(in the rows, 128 means zero)
Where one turn sends some rows of the set: a few examples, then the rows asked
gera: [101 126  99 142 115 136 129 119 108 147 114 132 138 143 116 125 133 128
 135 100  97 128 126 106  86 156 121 122 129 137 105  95 106 121 124 102
 133 141 120  96  94 133 126 147 115 116 113 123 114 115 166 135 162 125
 124 109 123  76 141 131]
gan: [127 145 119 125 125 100 131 133 160 135 112 115 151 120 133 135 129 150
 119 122 150 127 132 111 110 163 114 128 162 134 126 126 143 148 143 121
 122 138 104 126 118 137 105 128 109 108 149 162 105 105 140 144 161 109
 115 153 156 116 101 107]
zed: [127 128 110 113 102 106 108 130 140 129 118 107 144 121 126 153 151 157
 104 147 141 109 120 115 119 161 137 140 153 121 128 124 143 125 151 109
 131 138 101 142 126 148 117 131 101 130 155 147 145 114 137 139 143 109
 126 172 147 145 128 106]
guri: [145 117 136 136 143 116 128 123 160 138 121 109 157 120 141 140 144 162
 144 126 132 114 122 102 114 147 100 119 132 135 121 112 114 168 115 122
 145 141 114 106 123 120 101 156 116 116 135 152 106  98 132 157 161 104
 124 132 120 113 109 127]
nizi: [104 134 120 115 135 119 106 121 164 131 144 143 146 148  91 128 129 138
 140 125 139 147 126 108 122  84 106 110 150 130 108 114 120 131 144 124
 119 143 133 103 133 130 145 135  84  96 149 145 112 101 159 122 171 116
 124 118 125  95 149 134]
Bemon: [ 96 168 129 105 123 110 149 114 139 137 117 127 136 115 116 119 120 146
 142 134 172 109 135 105 124 141 130 127 132 112 123 118 150 153 131 119
 124 104 132  81 116 140 149 111 133  98 125 115 124 120 104 124 124 121
  80 139 170  94 146 100]
vol: [105 154 108  98 101 121 118 132 155 128 138 148 138 145 101 159 135 139
 126 131 164 126 134  98 131 114 121 132 146 114 134 135 120 143 157 119
 127 126 152 111 118 164 149 128 137  96 173 137 152 106 159 127 150 126
 107 126 121  94 142 105]
vulo: [145 103 126 123 120 120 103 121 139 130 125 102 150 123 134 157 167 165
 128 151 124  99 108 106 122 147 127 131 121 120 125 110 116 143 124 113
 155 144 110 123 131 134 113 158 108 137 142 132 144 110 128 152 144 105
 138 152 109 141 137 128]
lupul: [109 124 108 132 139 119 145 121 122 154 125 104 136 114 111 111 152 131
 167 123 135 123 108 133 106 123 151 111 131 104 115 129 102 135 163 113
 126 167 162 107 165 130 114 121  86  75 140 101 133 151 151 141 138 161
 104 114 126 120 151 112]
tugu: [ 83 142  99 115 106  98 135 127 138 116 114 120 141 125 129 136 109 140
 130 109 170 126 156 113 110 160 104 121 143  93 128 131 127 141 132 113
 137 101 159 111 111 160 128 137 143 131 160 134 121 138 152 118 154 144
  96 123 120 152 128 122]
nokag: [122 156 133 122  96  95 154 135 139 133  97 127 111 128 120 119 125 118
 129 111 177 125 146  97 133 135 127 149 145 110 151 114 126 145 172 120
 121 135 108 101  92 163 127 134 123  97 148 102 121 135 174 119 154 134
 118 126 157 113 137 118]
rofog: [ 91 125 108 128 133 107 121 119 149 112 107 118 138 132 109 118 134 142
 150 110 140 133 151 103 104 129  92 110 145 109 112 112 121 142 118 112
 135 120 150  88 127 129 124 135 114 141 150 145  95 118 143  93 152 154
 105 112  98 139 128 148]
fise: [129 133 132 120  89  95 134 130 126 134 112 114 104 118 121 123 142 121
 129 138 172 107 135 120 150 121 158 168 132 102 150 105 132 131 162 116
 131 135  98 122 105 151 127 139 114 128 127  87 139 152 158 129 130 128
 146 135 138 141 165 131]
bikom: [107 135 101 126 133 114 150 122 130 151 122 106 142 112 108 112 153 134
 170 120 145 119 110 128 107 131 147 127 128 100 114 131 101 142 165 104
 124 162 167 103 161 138 117 122 102  67 148 104 132 145 148 143 128 158
  95 112 126 110 141 114]
Pama: [137 135 144 138 124 103 144 123 148 137  94 128 118 134 116 110 133 127
 152 104 150 132 140  84 129 111 101 121 123 119 133  97 110 150 148 130
 130 147 110  75 103 142 120 154 106 104 131 104  99 123 180 115 165 131
 123 103 130 103 141 144]
bulem: [110 138  97 126 125 111 154 127 129 159 124 104 138 104 115 118 148 134
 168 125 152 117 118 136 119 130 160 132 124  99 120 141 114 141 164 113
 118 158 163 113 165 139 111 116 110  76 140 108 137 151 147 150 120 157
  96 110 127 117 138 111]
pof: [ 83 109 113 117 107 103 131 136 117 127 135 104 136 116 141 136 112 137
 137 145 179 123 145 140 118 140 132 142 141  90 137 121 133 140 124 106
 147 101 140 135 114 143 129 138 123 144 139 126 128 151 126 141 139 145
 124 135 125 179 155 132]
Vof: [ 92  92 124 129 135 112 118 127 127 120 131 102 136 124 119 119 137 140
 159 146 150 132 135 128 113 110 118 131 140 103 121 101 126 137 109 107
 146 119 133 115 127 112 125 136  99 152 126 137  99 131 114 119 137 151
 131 121 102 164 155 159]
tol: [106 154 127 113 107 117 129 108 127 143 120 120 121 106 115 124 130 146
 127 145 156  98 132 126 142 133 160 116 124 109 124 121 163 134 131 139
 129 109 119 104 139 126 137 105 119 145 104 108 150 136 107 119 112 118
 103 148 147 130 166  99]
litus: [105 144 143 117 148 123 135  99 136 134 121 126 144 131 121 110 125 150
 149 124 143 112 122  92 107 133 106  96 119 114 112  94 118 155 120 121
 145 116 142  64 122 126 147 139 110  94 119 100 116 118 112 123 157 116
  94 132 152  99 162 109]
mukid: [116 137 120 106 101 119 122 129 148 140 167 138 130 122 128 155 127 131
 131 143 175 107 135 136 149 109 157 146 139 107 144 135 121 153 143 134
 142 119 144 142 126 136 131 131 145 122 138 117 160 130 142 159 137 113
 141 130 104 119 151 106]
Padig: [102 124  98 133  86 131 142 140  95 154 124 125 126 120 126 141 134 125
 132 134 132 120 130 133 117 154 166 168 130 132 131 116 137 125 129 101
 127 129 104 129  92 136 126 122 139 140 105 128 137 127 140 153 117 133
 130 123 128  94 145 123]
mobo: [116 118 131 125 135 117 109 117 156 145 172 129 135 125 115 126 123 131
 147 138 148 127 128 144 139  79 142 125 142 123 118 112 120 139 128 135
 134 134 127 133 140 105 128 139  94 121 112 128 120 124 141 152 159 105
 160 121 108 120 160 135]
von: [112 128 140 125 136 129 117  94 123 139 127 120 129 121 122 116 134 150
 137 136 126 101 119 114 125 122 136  81 112 110 114 100 131 133 118 145
 151 120 130  87 142 114 134 132  95 136 100  92 142 136 117 120 145 114
 116 140 129 132 182 108]
tufep: [ 94 138  92 127  94 128 148 136 103 149 115 134 142 135 123 139 123 127
 131 113 133 127 133 108  95 170 133 156 130 129 121 109 120 130 136  90
 127 128 119 106  79 157 135 139 143 103 125 126 126 116 157 150 143 130
 107 119 144  75 136 119]
bafib: [141 111 144 137 117 104 127 121 135 140 109 112 111 123 117 114 152 132
 151 130 143 114 128 109 148  97 135 140 108 113 133  88 114 136 139 126
 139 149  97  97 121 129 120 157  95 134 111  89 121 136 163 125 144 125
 151 113 113 132 170 158]
suza: [109 128 103 134 129 117 150 126 124 162 126 105 135 104 117 116 146 132
 165 126 143 122 114 143 118 123 163 117 125 101 120 139 116 134 164 121
 122 161 159 117 170 131 109 115  96  87 133 106 140 157 152 148 129 158
 106 114 123 128 148 109]
dilev: [108 110 103 149 106 139 123 122  98 154 122 126 125 127 119 127 141 125
 138 120  96 120 125 131 108 140 155 130 126 138 116  99 122 117 120 113
 134 142 103 118 106 114 117 131 111 150  90 122 125 125 149 139 139 127
 146 115 106  97 153 133]

pof goes to Vof
Pama goes to nokag
Now find these:
tol goes to von
bikom goes to bulem
mobo goes to nizi
guri goes to gan
Padig goes to dilev

